Here are some numbered points:
[ -47    4   -2  -75  -35  -29   98  -25   48  -22  -11   49   68 -107   86  -50   35   10   -1
   33  -25  -65] 0
[ -90    0   16   23   21   39  127   16   35    5 -127  -29    3    3   16   11   28  -26   62
   16   -7  -41] 1
[ 39 -43  -7  11  14  13   3   0   3  31  13  11  -2   1  35   8   0  23  14 -26   9 -33] 2
[ 16 -16  -4 -10  -1 -11  16 -14 -13   2   5   6  13 -31  28  -8  24  14 -14 -12  -4 -11] 3
[ 21   0 -15 -42 -12 -29 -16 -10 -23  -5  69  42  37 -83  50 -25  -2  39 -26  12  -3 -29] 4
[-101  127  -12  -81  -85  -63   31   36   44  -82  -22  -12   30  -43    4   -7   26 -119  -22
  109  -68   36] 5
[ 44 -13 -38   3 -14 -15 -41  13  -1  -6  59  -4  -5  -4 -15  13  -9  15 -46 -31  19  26] 6
[  55  -21  -28  -53    1  -14   -7  -15  -26    9   54   67   62 -123   77  -18   50   82  -57
   -3   20  -61] 7
[ -57   32    8   23  -43  -28   41   26   10  -29  -94  -68   22   52  -74   51  -41 -127   35
   42  -28   59] 8
[ 21 -62 -10  15  25  15   2  10  -2  33 -35  -6  -6   9   4  -1  -1   1  30 -28  15 -24] 9
[ -47   45   -6 -127  -61  -73   65  -22    1  -25   72  110  105 -127  127  -82   55   33  -44
   93  -30  -66] 10
[ -6  35   8 -28 -22 -23   0 -14 -12  -5  52  18  20 -34  35 -27   0  23 -15  26 -18  -2] 11
[ 13 -17 -14 -13   9 -10  -4 -19 -29   5   2   9  16 -58   7 -24  66  61 -28   0   5 -31] 12
[-65  11  11 -13  13  32  81   3  22  -9 -67   5  22  -2   0 -24  10 -28  18  21 -11 -20] 13
[ 17  19  -9 -36 -35 -28 -25  -3 -15 -13  70  41  33 -85  55  -9   7  16 -13  10  -8 -38] 14
[  1  28  18 -24 -33 -42 -35  -1 -12 -11  62  19 -18  37 -30   6 -14 -47   8  19  -5  42] 15
[  3  26  -3  -2 -28  -6 -38   6   1  -9  18  -9  -6  17 -18  12   1 -12 -10  10  13  27] 16
[ -84   36   23   22   -1   23   84   37   54  -19  -76  -22    4   68  -15   33  -17 -127   20
   43  -19   31] 17
[-28   8  -6   4   5   4  -6  -4   5 -16 -21 -14 -33  42 -52  13 -15 -38  33  -2   2  48] 18
[  66  -20  -18  -43   17  -31   -8  -34  -29    0   79   58   70 -127   83  -21   23   85  -53
   14   -5  -73] 19
[ -4   1 -11  -1 -13   4   7  -1  15  -9 -37 -24  12   1  -6   5  10 -11   2   8   7   1] 20
[  9 -12  10   5  13  16   6 -13 -10  20  42  24  -1 -12  25 -21  -2  41   4 -12  -2  -5] 21
[ 41 -38 -11  26  19  18 -32  13  -7  -2  23   0  -7  21   3  30 -27   4   3 -28   9  -1] 22
[ 35 -64  -5  25   4  30  15   6  11  22 -56   4   4  14   6   8  -1  10   9 -18   7 -25] 23
[ -60   60  -17 -111  -40  -45   58  -26    7  -33   52   84   87 -127  126  -73   70   20  -35
   82  -28  -66] 24
[  1   2  21 -13  17  30  -9  38  -7  -2  10  10 -22  53  15  22 -28   6  34 -14 -40  12] 25
[ 127 -127  -54   95  114   74 -127  -31 -127  127  127   38 -102   15  -25  -17   48  127  -50
 -127   80  -85] 26
[ 36  26  -2  29  -6 -15 -56   9 -36 -21  51 -23  -9  14 -29   8  -9  42 -35  12   6  40] 27
[ -9 -36 -25   4 -12 -22  28 -33 -30   6 -46 -11  30 -84 -13 -36 100  62 -39  21  20 -41] 28
[ 10 -12  -3  -1   1  33  -5  21   0 -27  18  11 -16  40  10   8 -34  -2   1 -26 -10   5] 29
[ -42   49   36   -4  -36    1  -32    9   47  -52   -1  -21  -67   84  -46   76  -86 -116   12
    7  -33   54] 30
[-48  11 -13  -5 -41 -31   1 -37 -14 -33 -79 -44   2 -37 -53  -9 108  36 -21  30  23  -4] 31
[  16   57   33  -47    9    5  -31   -7    1   16  116    0  -20   55    8   10 -120  -34   14
   18  -47   60] 32
[ -25   54    9   33  -21  -23  -50    4  -23  -22  -33 -107  -47   63 -123   26   10  -23  -16
   21    6   64] 33
[ -58    9  -15   57   27   32   68  -25    3  -23 -127  -86  -25   38 -108   17  101   -7   30
   33   57  -28] 34
[ 43 -16   9  11   9  42 -59  21  -2   1  61  -5 -26  65  -9  11 -44 -10   6 -50   3  31] 35
[-45  19   2 -22 -22  -4  55  21  25   0 -26  23  13 -36  32 -18  21   9   2  18 -20 -19] 36
[ 42 -91  -3  44  53  65  -6  15   8  43 -31  30 -17  35   9  16 -49  29  22 -69  17 -32] 37
[-120   21   -4  -26   33   53  127   17   34  -41 -127  -20   38  -14   11  -19   18  -35   67
   56  -16  -33] 38
[-18  -5  11  30  12  28  20  12  20   2 -51 -17 -11  29 -18  10 -14  -7  31 -16  -7   1] 39
[ 107  -71  -35    9   15   22 -127   11  -26   46  127   38  -32   25   37   25  -63   51  -17
  -86    5    7] 40
[-56  33  16  12 -15  -8  32  12  45  -6 -41 -13 -11  39   8  27 -46 -91  16   5 -16  28] 41
[  6  22  22   8  -9  14 -34 -34  -2  -4  42 -53  -8  50 -50   1  24  -4 -22  23   8  12] 42
[ 66 -12  10 -28 -12 -34 -74 -21 -47   9 127  43  11 -52  22 -26 -13  51 -34 -15   0 -13] 43
[ 68 -93   1  46   9  32  10  33  12  45 -22   5  -7  18   4  -1 -10  -6  27 -39  22  -5] 44
[ 13 -13  26  25   5  15  -6  18  -2  13 -19  13 -21  28  17   1 -32 -10  20  -7  -4   0] 45
[ 72 -43 -36  20   7  15 -23  26  -7  34  16  26 -28  22  -9  52 -44  24   5 -61 -10 -10] 46
[  17  -25  -17  -49  -13  -27  -22  -16  -24   12   70   78   66 -127   99  -45   37   89  -79
    1    0  -36] 47
Which point above is nearest to each new point by angle, seen from the average point of the numbered points? Its number follows each.
[-35 -26  -1  -1   7  31  61  11   9   9 -82  16  10  -9  42   4  14  10  20  -6 -11 -30] : 1
[-36 109  13 -70 -63 -43 -25   2  17 -54 111  27  18 -41  32  -8 -47 -13 -15  54 -37  46] : 11
[  9 -46   0  -1  23  44  74  19   6  15 -57  12  14  -5  25 -20   5  14  33 -20   9 -62] : 23
[  9  -9   6  73  11 -26   0 -13 -22  24 -81 -67 -22  32 -74  18  52  -2  20 -21   9  18] : 34
[ 39  -9  18  10  11  40 -53  54  -6  12  46   2 -44  66 -17  43 -68  -3  13 -58 -17  36] : 35
[-48  30  12  17  -7   5  16  -8   3 -15 -27 -13 -45  34 -38   2 -14  -6  18   3  -5  22] : 18
[ 18   6 -11 -14 -16 -15 -34   3   3  -5  17   9   8 -11  -1   2 -17   7 -17  -4   6  12] : 6
[ 95 -19 -18 -40  -4  -1 -60 -31 -58  14 127  53  -2 -33  29  -6 -20  78 -46 -38  -7 -21] : 43
[ 59 -59  -6 -24  16 -10 -30  -5 -20  40  14  48   9 -67  39  -4  19  62 -26 -22  25 -62] : 7
[-25  45   9 -27  -1 -18  11 -19  -6 -19 -11  -1   4 -31  25 -25  59   2  12  56  -2  -9] : 24
[ -4 -21  -3  20   7 -16 -16 -21  -9   5 -22 -15 -19   4 -10   1  21  21   8   5  13  -5] : 34
[-34 -40  20  30  39  71  59  17  12  33 -67  13  -5  19  32  -6   0  10  30 -24  30 -38] : 1
[-12  45 -50 -56  -4 -41 -59 -48 -43 -10 127  33  27 -58  63 -65   9  68 -15  46 -33  21] : 11
[ 45  35   8 -20   7  -3 -77   8 -27   4 127  28 -26  19   0  -4 -69   5  -4 -20  -3  39] : 32
[ 33  16  16  -2  11  41 -40  46   8  -7  84 -19 -20  68  -7  21 -76 -17  -3 -59   1  40] : 35
[  8 -17  -3  51   5   0   9  -6 -14  27 -79 -68  -3  46 -63  13  52  -9   5 -11  30  12] : 34
[ 20  -3  -9   3 -21 -27 -25  24  20 -31   1   2  -3  15  -6  25 -29 -27  16  -8 -22  18] : 30
[ -56   -6    2   43   33   16   53   10    6    6 -127  -61  -17   22  -91    0   70   -9   18
   15   33  -13] : 34
[ 52  -7  -1   4  -8  -5 -72  -4 -10  -9  67 -15 -31  41 -22  27 -52  -3  -4 -19 -10  43] : 35
[-12  26   7  28  15  -9 -13 -12  -5  -2 -14 -50 -10  41 -64 -15  14  -4  -2  22  26  28] : 33
[ 30 -27  -5  45  34  39  13 -29   2  34  -7  10 -15  31  -2 -10   3  23   9 -25  27 -10] : 37
[ -89   48  -25  -18  -68  -94  118  -41   25    2 -116  -73   66  -67  -91  -15  127  -18  -23
  127   44  -14] : 31
[  4   3   2 -14  -4  -2 -18 -14 -16   4  44  20   6 -16  25 -14   2  24  -6  10 -13   2] : 43
[ 59  -8   3  -8 -11  -3 -71  -4  17  32 120  31  -1  27  20  16 -72   3  -4 -31  -2  44] : 40
